data =
[[132 134 112 112 116 125 110]
 [125 134 112 106 116 125 110]
 [114 134 112 112 116 125 110]
 [112 134 112 112 116 125 110]
 [129 134 112 119 116 125 110]
 [125 134 118 131 116 125 124]
 [120 134 112 112 116 125 110]
 [128 134 122 135 116 125 121]]
data[-8, 0]	132
data[3, 1]	134
data[4, 6]	110
data[4, 1]	134
data[-7]	[125, 134, 112, 106, 116, 125, 110]
data[:, 3]	[112, 106, 112, 112, 119, 131, 112, 135]
data[4]	[129, 134, 112, 119, 116, 125, 110]
data[:, -1]	[110, 110, 110, 110, 110, 124, 110, 121]
data[2]	[114, 134, 112, 112, 116, 125, 110]
data[5, -3]	116
data[-7, 5]	125
data[-2]	[120, 134, 112, 112, 116, 125, 110]
data[0, 5]	125
data[-2, -7]	120
data[0]	[132, 134, 112, 112, 116, 125, 110]
data[7, 0]	128
data[4, -7]	129
data[-8, -6]	134
data[:, 5]	[125, 125, 125, 125, 125, 125, 125, 125]

a =
[[141 143 142 139 127 126]
 [133 135 133 135 133 124]
 [152 142 148 139 135 129]
 [135 136 138 140 128 127]
 [141 132 140 141 136 124]
 [124 133 130 139 126 124]
 [117 128 118 126 135 130]
 [138 128 131 127 148 133]
 [122 124 117 120 147 135]
 [127 125 127 134 139 127]]
a[0,0] = 141
a[-1,2] = 127
a[:, 3] = [139, 135, 139, 140, 141, 139, 126, 127, 120, 134]
a[8,-5] = 124
a[8,4] = 147
a[9,-3] = 134
a[-6,-1] = 124
a[1,2] = 133
a[4,2] = 140
a[0,-4] = 142
a[-10,3] = 139
a[-3] = [138, 128, 131, 127, 148, 133]
a[-4] = [117, 128, 118, 126, 135, 130]
a[:, 4] = [127, 133, 135, 128, 136, 126, 135, 148, 147, 139]
a[7,5] = 133
a[5,1] = 133
a[-1,0] = 127
a[-3,-2] = 148
a[-8,-1] = 129
a[:, 2] = [142, 133, 148, 138, 140, 130, 118, 131, 117, 127]
a[-2,2] = 117
a[5,5] = 124

M =
[[126 135 119 124 117 106 132 154 105 143 106 150 103 148 109]
 [129 113 145 146 137 144 103 116 144 120 143 111 142 125 144]
 [117 149 143 132 145 140 103 109 128 102 139 116 147 108 147]
 [116 114 149 146 143 110 114 143 110 148 148 152 101 151 146]
 [112 107 146 143 147 148 117 114 131 114 146 111 140 113 149]
 [142 105 141 146 137 143 144 126 143 142 151 118 116 145 146]]
M[0,0]: 126
M[5,4]: 137
M[0,6]: 132
M[:, 9]: [143, 120, 102, 148, 114, 142]
M[4,10]: 146
M[0,12]: 103
M[5,9]: 142
M[0]: [126, 135, 119, 124, 117, 106, 132, 154, 105, 143, 106, 150, 103, 148, 109]
M[0,7]: 154
M[5,13]: 145
M[3,0]: 116
M[4,4]: 147
M[:, 5]: [106, 144, 140, 110, 148, 143]
M[2,5]: 140
M[:, 1]: [135, 113, 149, 114, 107, 105]
M[5,10]: 151
M[3,4]: 143
M[1,13]: 125
M[0,13]: 148
M[:, 8]: [105, 144, 128, 110, 131, 143]
M[1,14]: 144
M[1,11]: 111
M[3,1]: 114
M[0,11]: 150
M[3,14]: 146
M[5,6]: 144
M[5,1]: 105
M[5,8]: 143
M[4]: [112, 107, 146, 143, 147, 148, 117, 114, 131, 114, 146, 111, 140, 113, 149]
M[0,10]: 106

grid =
[[107 152 152 152 108 142 128 151 149 154 146 104]
 [120 151 146 145 106 132 143 148 152 150 142 114]
 [103 105 152 105 155 153 102 152 104 147 148 140]
 [106 152 145 148 101 146 147 140 148 148 157 110]]
grid[-4, 0] => 107
grid[0, -8] => 108
grid[2, -5] => 152
grid[-3, -6] => 143
grid[1, 10] => 142
grid[-4, 7] => 151
grid[-3] => [120, 151, 146, 145, 106, 132, 143, 148, 152, 150, 142, 114]
grid[2, 8] => 104
grid[:, 9] => [154, 150, 147, 148]
grid[-3, 11] => 114
grid[3, -9] => 148
grid[0] => [107, 152, 152, 152, 108, 142, 128, 151, 149, 154, 146, 104]
grid[-2, -10] => 152
grid[-4, -6] => 128
grid[:, 11] => [104, 114, 140, 110]
grid[2] => [103, 105, 152, 105, 155, 153, 102, 152, 104, 147, 148, 140]
grid[3, 10] => 157
grid[3, 6] => 147

X = [144 154 132 128 128]
X[0] => 144
X[1] => 154
X[3] => 128

B =
[[128 136 133 130 121 117 138 137 138 127 125 130 123 133]
 [141 152 141 120 122 113 151 147 148 144 114 115 136 123]
 [143 139 131 119 131 126 134 133 134 145 123 112 142 116]
 [130 121 126 121 123 145 118 116 124 128 128 125 123 115]
 [133 122 115 134 136 133 122 123 124 133 140 125 134 127]
 [113 113 111 152 136 124 122 127 119 112 146 148 119 151]]
B[-6,-14] -> 128
B[-3,-3] -> 125
B[0,13] -> 133
B[1,-1] -> 123
B[-4,5] -> 126
B[-3,0] -> 130
B[2,-10] -> 131
B[0,2] -> 133
B[3,-12] -> 126
B[1,-8] -> 151
B[:, 3] -> [130, 120, 119, 121, 134, 152]
B[-4,3] -> 119
B[2,12] -> 142
B[4,3] -> 134
B[1] -> [141, 152, 141, 120, 122, 113, 151, 147, 148, 144, 114, 115, 136, 123]
B[-6,-3] -> 130
B[-1,-12] -> 111
B[4,7] -> 123
B[:, -8] -> [138, 151, 134, 118, 122, 122]
B[5] -> [113, 113, 111, 152, 136, 124, 122, 127, 119, 112, 146, 148, 119, 151]
B[-1,-8] -> 122
B[2,-14] -> 143
B[2] -> [143, 139, 131, 119, 131, 126, 134, 133, 134, 145, 123, 112, 142, 116]
B[-5,-4] -> 114
B[-3] -> [130, 121, 126, 121, 123, 145, 118, 116, 124, 128, 128, 125, 123, 115]
B[1,1] -> 152

A = array([109, 142, 107, 146, 111, 108, 106, 104, 149, 139, 149])
A[0]	109
A[2]	107
A[1]	142
A[4]	111
A[6]	106

x =
[[136 120 157 118 133 142 132 123 116]
 [123 132 132 143 126 133 127 128 130]
 [131 119 114 117 123 126 123 116 124]
 [127 116 122 125 128 128 130 134 130]
 [130 133 129 129 117 127 126 124 127]
 [128 129 118 125 137 129 125 128 124]
 [124 130 126 127 132 125 127 129 128]]
x[0][0] -> 136
x[4][8] -> 127
x[2][7] -> 116
x[3] -> [127, 116, 122, 125, 128, 128, 130, 134, 130]
x[5][1] -> 129
x[6][2] -> 126
x[5][0] -> 128
x[:, 6] -> [132, 127, 123, 130, 126, 125, 127]
x[1][4] -> 126
x[0][2] -> 157
x[4][1] -> 133
x[5][2] -> 118
x[2][5] -> 126
x[:, 2] -> [157, 132, 114, 122, 129, 118, 126]
x[5][7] -> 128
x[0][8] -> 116
x[:, 7] -> [123, 128, 116, 134, 124, 128, 129]
x[1][8] -> 130
x[1] -> [123, 132, 132, 143, 126, 133, 127, 128, 130]
x[0][4] -> 133
x[0][5] -> 142
x[4][0] -> 130
x[5][8] -> 124

W = [151, 112, 113, 135]
W[0] -> 151
W[1] -> 112

arr = [156 142 116 150 145 135 133 110 121 106 119 135 120 130 124]
arr[0]	156
arr[10]	119
arr[12]	120
arr[3]	150
arr[8]	121

m = [114 104 111 157 135 140]
m[0] = 114
m[2] = 111
m[5] = 140
m[1] = 104
